One turn sends every row of this set to another row. A few are shown first. Where does it send the rows asked after them?
vur: [ 1.39 -0.05 -0.07  1.22  1.92  0.31 -1.90 -0.07 -0.30 -1.01  1.93  0.30
 -1.86  1.03 -0.30  0.76 -0.36  1.24 -0.30 -0.97 -1.24 -0.12  1.74 -0.10
 -0.39 -0.63 -0.36  0.81 -1.02]
dib: [ 3.51 -0.27 -0.45  1.41  3.24  1.18 -0.30  0.80 -0.90  0.22  0.56 -2.08
  0.45 -0.17  0.52 -0.51  0.99  0.50 -0.16  1.76 -0.62  2.03 -0.40 -0.21
  1.53 -2.12 -0.95  1.01 -1.52]
Vegi: [ 0.01 -1.02 -0.59 -0.45  0.76  1.68  0.68 -0.81 -0.17 -0.56  0.28 -1.47
 -0.92  1.50  0.31 -0.71 -0.82 -0.40  1.53  0.52 -0.18  0.90  0.76  2.15
 -0.65 -1.34 -1.10 -2.10 -0.38]
raz: [ 1.64  1.27 -0.66  1.26  2.99  1.32 -1.68  1.41 -0.69 -1.29  2.52  0.56
 -0.71  0.84 -0.21  0.65 -0.27  0.85 -0.83 -0.51 -1.61 -0.15  1.87  0.11
  0.11 -1.32 -0.19  0.95 -1.40]
rus: [ 3.89  0.03  0.27  2.41  2.83  0.95 -0.77  0.89 -1.32 -0.80  1.69 -1.79
 -0.68  0.34  0.54 -1.21  1.40  0.75  0.24  1.38 -1.81  1.63 -0.21 -0.01
 -0.28 -1.87 -0.78  1.46 -0.95]
nonez: [ 1.91  1.42 -2.16  0.30  4.02  0.86 -0.95  0.67 -1.07 -1.29  1.25 -0.61
 -0.84  0.58 -1.43 -0.02  1.33 -0.65 -0.86  1.60  0.28  1.75  0.11  1.34
 -1.87 -1.34  0.54  2.04 -0.84]
gor: [ 0.91 -0.26 -0.51 -0.41  2.04  2.74  0.43 -0.83  0.57  1.13 -0.90 -0.68
 -1.36 -0.87  0.18 -1.46 -0.93 -1.54  1.05  1.67 -1.16  0.60  0.73  0.77
  0.82 -0.20  0.05 -1.24  0.09]
Bon: [ 1.46 -0.77 -0.03  1.55  2.67  0.71 -1.06  0.97  0.01 -0.60  1.58  0.24
 -1.44  1.65 -0.43  0.88  0.07  1.51 -0.77 -0.59 -1.13 -0.29  1.82 -0.40
 -1.13  0.01  0.11 -0.07 -1.52]
Gusot: [-0.19 -0.59 -0.34 -0.54  2.61  2.45  1.28  0.61 -1.74 -0.37 -0.94 -0.92
 -0.49  0.38  1.12 -1.46 -0.42 -1.77  2.36  0.89 -0.68 -0.41  0.76  1.75
  0.00 -0.61  0.02 -0.34 -2.23]
Bev: [ 0.83 -0.61 -0.61 -0.46  2.40  2.95 -0.10 -0.24 -0.24  1.04 -0.32 -1.48
 -0.87 -1.98  0.19 -1.21 -1.31 -1.17  0.51  1.51 -1.15  0.89  0.41  0.91
  0.87  0.19  0.05 -1.84 -0.35]
nole: [-0.10 -1.30 -0.73 -1.19  1.29  1.75  0.47 -0.25 -0.02 -0.10  1.07 -1.96
 -0.93  1.96 -0.01 -0.86 -1.47  0.48  1.49  1.09  0.06  0.97  0.70  1.55
 -0.49 -0.52 -0.73 -1.74 -0.76]
vodif: [ 3.29  0.51  0.33  1.39  3.26  1.21 -0.66  1.01 -0.16 -0.53  1.17 -2.05
 -0.32 -0.87  0.56 -1.07  1.61  0.62  0.86  2.04 -0.94  1.62 -0.55 -0.02
  1.31 -1.94 -0.86  1.49 -0.96]
Gumen: [ 1.13  1.84 -2.18  0.10  3.85  1.66 -0.44  0.46 -3.07 -1.57  1.46 -0.11
 -0.44  0.19 -1.65 -0.71  1.08 -0.25  0.32  1.30 -0.11  1.24  0.20  1.64
 -2.03 -1.44  1.14  1.03 -1.18]
Tovov: [ 1.47  1.17 -2.40  0.16  4.03  2.06 -0.30 -0.14 -2.88 -1.51  1.66 -0.25
 -0.52  0.83 -1.66  0.17  0.68 -0.96  0.16  2.67 -1.04  1.39  0.63  1.24
 -2.08 -0.97  0.92  0.75 -1.57]
zap: [-0.16 -1.78 -0.76 -0.40  2.49  1.96  1.63  0.09 -1.95 -0.82 -0.13 -0.60
 -0.40 -0.07  0.68 -1.35 -0.99 -1.71  1.97  1.31 -0.99  0.31  0.80  1.72
 -0.20 -0.05  0.22 -0.05 -2.70]

raz goes to nonez
Tovov goes to dib
vur goes to Gumen
And these:
Gusot goes to gor
Bev goes to nole

